128 stands for zero in the data rows.
Some points:
135 152 120 134 117 140 126 142 157 131 145 150 170 118 155 147
171 110 136 190 230 174  98  93  74 164 140  52  94 120 173 199
 97 161 140 112 109 129 137 163 139 136 127 156 174 136 149 141
108 133 112 108 105 111 121 124 136 123 115 128 134 100 129 126
 90 155 121 109 102 139 126 152 150 115 140 172 190 120 145 126
123 116 111 112 107 146 140 169 125 128 160 163 191 173 151 110
109 122 141 115 105 151 134 175 144 135 157 199 214 163 149 118
104 147 132 112  98  85 122 124 127 136  85 115 109 104 115 119
122 145 108 129  95 116 108 127 160 111 147 146 172 105 143 122
 88 135 105  93 101 131 115 141 135 107 122 155 173 111 124 116
176  88 132 141 173 130 114  80  65 173 158  31  51  89 224 127
 99 119 106 106  99 137 119 143 135 108 133 167 173 139 116  91
 97 141 129 111 105 147 124 158 143 120 141 177 194 134 136 120
109 132 135 118  98  99 108  60 164 107 124 137  87  62  78  69
124 160 157 115  92  92 137 164 112 160 116 126 149 137 179 154
114 135 148 113  97 138 123 180 126 145 152 175 207 167 168 128
134 158 117 132 111 132 125 147 158 129 144 144 169 106 156 149
157 113 124 121 138 126 139 139 104 129 107  88  82 125 126 149
117 152 147 129 115 106 138 125 148 141 109 128 116 107 123 131
121 132 115 111 125 128 114 139 128 136 106 123 125 116 124 174
117 146 156 127 120 102 132  96 161 139 113 133  90  92  99 116
 85 145 139 123 154 139  92 106 139 174 112 146 152  95 110 217
124 144 110 116 112 114 126 138 145 121 125 144 155 104 141 133
182  86 123 138 213 222 142 104  78 127 146  88 103 175 134 183
170  87 139 161 200 136  98  77  66 156 142  20  68 104 187 150
101 105 120 105  76 127 109 161 101 131 144 162 203 166 156 107
 92 148 143 146 216 184  37  88 131 219  73 110 152 100 119 255
158 109 106 153 198 155 126  97  81 134 126  71  85 126 149 166
181  91  89 152 156 143 151 143  94  96 126  52  64 163 139 108
107 141 115 112 110 111 112 129 136 114 110 137 148  90 132 121
119 141 112 113 112 108 125 118 131 122 115 133 142  93 126 122
107 151 140 114 110  79 130 117 124 150  78 108 100 102 115 118
124 160 121 130 123 138 129 154 150 133 139 151 169 117 150 155
103 139 144 116  94  76 123 118 118 136  68 109  96 102 108 113
102 141 143 111  91  81 124 131 119 143  84 110 108 111 127 129
113 161 144 122 114 105 139 150 130 160  93 124 135 124 141 142
119 150 148 114  87  72 124 130 116 152  76  97 106 119 135 136
110 152 119 118 124 148 136 154 151 127 135 159 178 124 140 139
231 111 114 164 142 117 190 180 135  97 196  41  58 187 194  64
 84 137 229 128 168  52 255   0 255   0  92 237   0  57   0   0
207 116 102 171 177 157 169 157 112 109 155  71  88 183 168 119
111 118  94 103 109 120 111 127 128 109 110 122 119 119 109 132
168  98 114 161 191 138 115 101  67 136 129  53  76 118 167 155
118  62 131 118  79 136 135 165  95 157 184 201 255 234 154  83
172 123 134 174 221 183 121 107  90 159 132  75 106 141 158 196
177 117 108 159 187 173 139 127  95 122 114  72  97 161 137 162
103 131 140 115 108 146 134 173 142 133 145 187 204 153 147 120
121 142 115 124 116 127 116 130 144 124 136 135 163 102 140 146
112 134 116 111  83 100  95  94 158 107 127 144 142  68 119  97
129 153 148  97  71  81 112 172  90 152 114 114 154 142 198 152
127   0 143 174  77 179 202 159 163 122 225 255 255 255  54   0
192 108 130 183 210 164 124 118  95 143 155  58  85 145 179 160
126 152 121 120 112 116 119 131 158 114 139 145 152  97 143 128
These points spread out most along one direction. Where along it does each point below lie, from 0 to 99? 50 is the average, and the first point above lies past it.
107 151 140 114 110  79 130 117 124 150  78 108 100 102 115 118 50
168  98 114 161 191 138 115 101  67 136 129  53  76 118 167 155 23
134 158 117 132 111 132 125 147 158 129 144 144 169 106 156 149 56
 92 148 143 146 216 184  37  88 131 219  73 110 152 100 119 255 33
126 152 121 120 112 116 119 131 158 114 139 145 152  97 143 128 57
122 145 108 129  95 116 108 127 160 111 147 146 172 105 143 122 60
119 150 148 114  87  72 124 130 116 152  76  97 106 119 135 136 49
 88 135 105  93 101 131 115 141 135 107 122 155 173 111 124 116 63
124 144 110 116 112 114 126 138 145 121 125 144 155 104 141 133 56
113 161 144 122 114 105 139 150 130 160  93 124 135 124 141 142 52
124 160 121 130 123 138 129 154 150 133 139 151 169 117 150 155 56
123 116 111 112 107 146 140 169 125 128 160 163 191 173 151 110 62
119 141 112 113 112 108 125 118 131 122 115 133 142  93 126 122 54
177 117 108 159 187 173 139 127  95 122 114  72  97 161 137 162 30
192 108 130 183 210 164 124 118  95 143 155  58  85 145 179 160 22
124 160 157 115  92  92 137 164 112 160 116 126 149 137 179 154 53
172 123 134 174 221 183 121 107  90 159 132  75 106 141 158 196 23
182  86 123 138 213 222 142 104  78 127 146  88 103 175 134 183 27
158 109 106 153 198 155 126  97  81 134 126  71  85 126 149 166 26
103 131 140 115 108 146 134 173 142 133 145 187 204 153 147 120 67
117 152 147 129 115 106 138 125 148 141 109 128 116 107 123 131 52
109 122 141 115 105 151 134 175 144 135 157 199 214 163 149 118 69
121 132 115 111 125 128 114 139 128 136 106 123 125 116 124 174 48
110 152 119 118 124 148 136 154 151 127 135 159 178 124 140 139 59
157 113 124 121 138 126 139 139 104 129 107  88  82 125 126 149 38
171 110 136 190 230 174  98  93  74 164 140  52  94 120 173 199 17
 99 119 106 106  99 137 119 143 135 108 133 167 173 139 116  91 65
109 132 135 118  98  99 108  60 164 107 124 137  87  62  78  69 56
176  88 132 141 173 130 114  80  65 173 158  31  51  89 224 127 19
108 133 112 108 105 111 121 124 136 123 115 128 134 100 129 126 54
135 152 120 134 117 140 126 142 157 131 145 150 170 118 155 147 56
 97 161 140 112 109 129 137 163 139 136 127 156 174 136 149 141 61
 97 141 129 111 105 147 124 158 143 120 141 177 194 134 136 120 66
104 147 132 112  98  85 122 124 127 136  85 115 109 104 115 119 53
127   0 143 174  77 179 202 159 163 122 225 255 255 255  54   0 88
101 105 120 105  76 127 109 161 101 131 144 162 203 166 156 107 65
118  62 131 118  79 136 135 165  95 157 184 201 255 234 154  83 73
103 139 144 116  94  76 123 118 118 136  68 109  96 102 108 113 51
